Here are some points, one per row:
[-42   8  47  14  78 -29  15 -54  25 -21 -13 -17  -7 -21  -6 -10 -10   0  24   3  -2 -26 -16  60  -8 -49  28 -66 -40  22 -12  -2  29 -34  -9  24  -9  13  64 -60 -38  -6 -13  39 -46 -19 -33 -51]
[ 38  67 -46 -11  64  18 -34  -8 -17 -40 -10  35  70 -31 -19  31  38 -35  -2  18  28 -12  -5 -47  -5   1  12   7   7 -20  13 -20 -17 -11   4  42  -5   8 -10 -48  15  34 -25 -49  31  73  21 -60]
[  9 -11 -47  14  -8  37  18 -23 -51  53  20  -7  38  30  15   1  27  28 -17  24 -18  21  -3 106   7  36 -67  -9  13  36  18 -27 -19  11  20   4  55 -61  17 -69  19 -20  10  43 -28  45  14  24]
[-30  50  -2  53  53 -20  93 -50  26 -31   6 -42 -54  34  16  30   1 -12   4  32  -3  15  -7 -66  16  32  34  -8  15   1  11   0 -54  25 -18   4  -9 -53 -20  46  -1   2  63  -2 -23  15  40  -7]
[ 22 -16  21  -7  11  -4   7  51 -26   5 -40 -18  -2  85   6 -36  42   1 -15 -72  -4  -3 -17  12 -29 -28  37 -13  22   0 -13  -4 -18   7 -20  22 -40 -11 -47 -19  59  62  13 -30 -60 -38  -4  21]
[-61  40   0  29 -61  20  -2  39 -27  -9  -2  31   6 -30  29 -23  28  71  45  -5 -57  -7   6 -27 -11 -34   1 -31  32  19  13  20  16 -24  21  -1  67  35 -30  -9 -44  28  35  14  17  28  34  -4]
[ 36   8  -7  17  19   2  47  24  34   4  44  34  18  65 -12 -29   5 -83 -41 -30 -24 -58  -5  -7   1   5 -24  10  28   9  10   2  84  39  31   1 -16  25  14   3 -63 -12  51 -49  12  30 -26 -11]
[-23 -47   5  58  38 -39 -34 -17 -30 -20  -2  12 -26   7 -44  37  28 -29  37 -41  53  16   0  24   0   9 -65  16  10 -22   7 -50  13 -37 -25 -16  42  20 -61   0  -6  22  16   0  72 -26 -26  49]
[ 10  35  73 -35 -29  13   9 -29  34 -23 -36  70 -44  56  37  37 -34  58 -15  43  27  45 -29 -15  -1  63   5  23 -63 -14  -2 -59  -9  18  44   3   4  33  36 -55  -8  24  16  -8  13 -11   7   1]
[ -8  16 -41  -3   3  18  14 -42 -23 -12  54 -29  33  12  19 -51  -6  -1  28  -9 -10  51 -42 -27 -66  -1  10   5 -73  -3   3  42  12  33  27  16   6  25 -26  29  61 -46  10 -26  71 -57 -45 -28]
[ 47 -25 -44 -32  54   6   7  74 -38 -43 -10  29 -47 -63 -25 -19 -28   6  16  30 -13  45 -22   9  45  26 -35  -7 -11 -29  31  43  18   0 -10  11   8  34 -23  11  11 -41  20  -6 -81 -16  -7  -1]
[-18 -25 -49   4 -22  30  38  42 -25  12 -16 -51  -4  17 -38  14  14  32   9  -3  25  10  11  17  -6 -31 -31   1 -36 -79 -52 -64  19  19  44  -6 -29 -24  28  60 -49  31 -44 -30 -18 -34  29 -51]
[  3  50 -33   3 -17 -35 -57  41 -11  38   6 -66 -33  76  16 -39 -33 -41   2  19  -4  17  22 -19  38 -51   2  18 -35 -41  12  -3 -27 -39 -13  -1 -55   0  21 -50  16  11  16  43  36  44 -50   9]
[-37   9 -38 -34 -26 -13 -43 -24  89   8 -48 -56  20  17  14  35 -35 -21 -42 -23 -14  53   6  36 -37   1  45  35  -8  -2  37  -1  31 -21 -17 -41  61  -3 -41   9   0  19 -10 -83 -38  33   4 -16]
[ 48 -39 -31  69 -57  36  -6 -38  79 -11 -23  25 -27   7 -29  46  -8  47  37 -45 -36 -59  27  12   2  20  55  16 -35 -42  12  16 -48   6  -4 -21   0 -12  -6 -38  -7 -31 -17  31 -27  -9 -41 -21]
[ -4  36   7   1 -66 -55 -37  -1  -9  22  31  20 -28 -47 -40 -75 -19  16  37 -48  14  14 -26   1  24  -5 -22  -9  78   7  -2 -45 -19  -7 -39 -20 -11 -35  73   2  24 -41  -5 -71  -8  -1  51 -21]
[  0   0  34  -2  30  36 -62 -41  55  27  -7  -5  23  14 -50 -33  45   9  20  68 -21  39  -6   5 -31  19  -9  27  93 -24  -6  12  29 -10  -8 -19 -63   7  16  51  -6 -14  -6  60 -11  13  13  30]
[ 14   2  60 -10 -16 -14 -39  15 -28 -39  -9  59  34  19 -48 -12 -33 -26  -4  16  -8  20   2  64  32 -19  -9 -16   9  46 -37  78 -82  32  50   5  19   3   2  92 -30  13  22  17  38  16 -17 -42]
[ -4 -38  74 -27  55  21   5  27 -39  61  28 -37  29   4  -6 -38 -72  47  29  21  18 -47  10 -25 -26  62  13  20  -6  13 -22  19 -13  18 -41 -19  29  33 -29 -25 -21   7  -3 -17  11  37  24 -14]
[-16 -27 -10 -14  58 -39  36  35  47  33  11  67  18  -6  42  11  30  45   2  45 -47 -10  -2 -26  17 -68  -1  74  10  26 -12 -23 -30  -1 -22 -20  22 -52   0   2  17   4 -44 -38  -3 -48 -73  12]
[-17 -50  61  -7 -27 -11  14   3  -8  -4  14 -31  13 -65  32  30  61 -52  -2 -48 -42  15  16 -13  -2   2 -45  42 -84  10  53 -18 -31  10 -19   6 -55  16  50  19   3   7  29   2 -10  48  12  30]
[ 18   2  17 -10 -14  10  16   7  54  -6 -28   0  30 -41  40  19 -49 -15 -22 -34   1  36  16  13  34  -3  -5 -19  23  -5   3  -5  -3  38 -64  52 -54 -20 -69 -34 -48 -16 -33  63  39 -77  47 -22]
[-11  29 -30  -8  22  29  56   9  30  42 -23   6 -30 -56  -4   4 -27 -55  27 -67  42  17  -8 -20  20  15   6 -18   5  49  -4  21 -16   8  83 -49  14  26   1 -21  19  34 -58  66 -10  -3  10  25]
[ -3 -21  39  -1 -32  -8  43  48  54 -42  30 -44  39  55 -26  46  12  -9  -6  29  29  -8  -5  -7  29 -24  28 -25   0  -3  -6  35  20 -41 -13  41  74  22  19  -1  64 -49 -13  -6   9 -12  55  31]
[ 34   0 -22 -20  49  -3 -38 -39 -53  34 -15  35  -9  22   2 -10  -2  44 -79 -60   0 -18   7 -61   5 -28  -2  -7 -36  -9  15  17  38 -12 -13   3  49 -16  33  68 -25 -36  -1  38  26  13  38  21]
[ 19 -13  13 -31 -30   9 -56 -25  15   0 -10 -37 -66 -48 -21  -3   0 -70 -48  54 -43 -44  34 -43 -52 -10  23 -45   0  15 -30 -65 -21  60  17   6  56  -6 -15 -36   4  -4  -7  17 -21 -48  -5  48]
[-58 -16 -25  12  19  33 -34  19  32 -46  24  13  -3 -48  37 -15  -1  55 -35   8  45 -49  21  50  15  33 -19 -73   2  13   4   1  -3  -1   9 -21 -75   2   7  48  58  27  25 -43  34  12 -10  47]
[ 21  22  -9   0 -41 -37  15   3 -70 -41  17 -29   3   5  51 -16  60   9  -6  -2  20  18  54   4  18  66  47  -6  22  21 -30   5  28  -6 -25 -41 -13  30  15   7 -35 -26 -82   9 -10  -4 -42  13]
[ 42 -56   0 -23 -51 -22  26 -16 -61  -8  -9 -30  -4 -64  -4  45 -28  39  -5  14  34 -42 -51  -4 -10 -34  14  50  76  -8   2  25  50  11  15  13 -23 -16   8   0  34  22  20  42  19  47 -46 -11]
[-30   9 -15   3 -53  11 -19 -32 -59  54  16  63   9  -5  16  25  -6 -58  23  62   9 -48  12  -5 -17  -6 -26   8 -17  15 -17  50  24 -87  -5  20 -47 -23 -29  17 -22  -6  14 -24 -33 -52  21   1]
There is one direction along which these points spread out most. Take the direction at right angles to it along which they spread out most. Go by this last direction. How many in every 100 of the points above lie lower along it than each point below? Answers are rounded to whole numbers. More than half of the points above lie lower than the first one.
[ 34   0 -22 -20  49  -3 -38 -39 -53  34 -15  35  -9  22   2 -10  -2  44 -79 -60   0 -18   7 -61   5 -28  -2  -7 -36  -9  15  17  38 -12 -13   3  49 -16  33  68 -25 -36  -1  38  26  13  38  21] 27
[ -4 -38  74 -27  55  21   5  27 -39  61  28 -37  29   4  -6 -38 -72  47  29  21  18 -47  10 -25 -26  62  13  20  -6  13 -22  19 -13  18 -41 -19  29  33 -29 -25 -21   7  -3 -17  11  37  24 -14] 43
[ 18   2  17 -10 -14  10  16   7  54  -6 -28   0  30 -41  40  19 -49 -15 -22 -34   1  36  16  13  34  -3  -5 -19  23  -5   3  -5  -3  38 -64  52 -54 -20 -69 -34 -48 -16 -33  63  39 -77  47 -22] 93
[ 22 -16  21  -7  11  -4   7  51 -26   5 -40 -18  -2  85   6 -36  42   1 -15 -72  -4  -3 -17  12 -29 -28  37 -13  22   0 -13  -4 -18   7 -20  22 -40 -11 -47 -19  59  62  13 -30 -60 -38  -4  21] 17
[ -4  36   7   1 -66 -55 -37  -1  -9  22  31  20 -28 -47 -40 -75 -19  16  37 -48  14  14 -26   1  24  -5 -22  -9  78   7  -2 -45 -19  -7 -39 -20 -11 -35  73   2  24 -41  -5 -71  -8  -1  51 -21] 73
[ 36   8  -7  17  19   2  47  24  34   4  44  34  18  65 -12 -29   5 -83 -41 -30 -24 -58  -5  -7   1   5 -24  10  28   9  10   2  84  39  31   1 -16  25  14   3 -63 -12  51 -49  12  30 -26 -11] 3
[ 10  35  73 -35 -29  13   9 -29  34 -23 -36  70 -44  56  37  37 -34  58 -15  43  27  45 -29 -15  -1  63   5  23 -63 -14  -2 -59  -9  18  44   3   4  33  36 -55  -8  24  16  -8  13 -11   7   1] 50
[-23 -47   5  58  38 -39 -34 -17 -30 -20  -2  12 -26   7 -44  37  28 -29  37 -41  53  16   0  24   0   9 -65  16  10 -22   7 -50  13 -37 -25 -16  42  20 -61   0  -6  22  16   0  72 -26 -26  49] 37
[-37   9 -38 -34 -26 -13 -43 -24  89   8 -48 -56  20  17  14  35 -35 -21 -42 -23 -14  53   6  36 -37   1  45  35  -8  -2  37  -1  31 -21 -17 -41  61  -3 -41   9   0  19 -10 -83 -38  33   4 -16] 7
[ -8  16 -41  -3   3  18  14 -42 -23 -12  54 -29  33  12  19 -51  -6  -1  28  -9 -10  51 -42 -27 -66  -1  10   5 -73  -3   3  42  12  33  27  16   6  25 -26  29  61 -46  10 -26  71 -57 -45 -28] 0
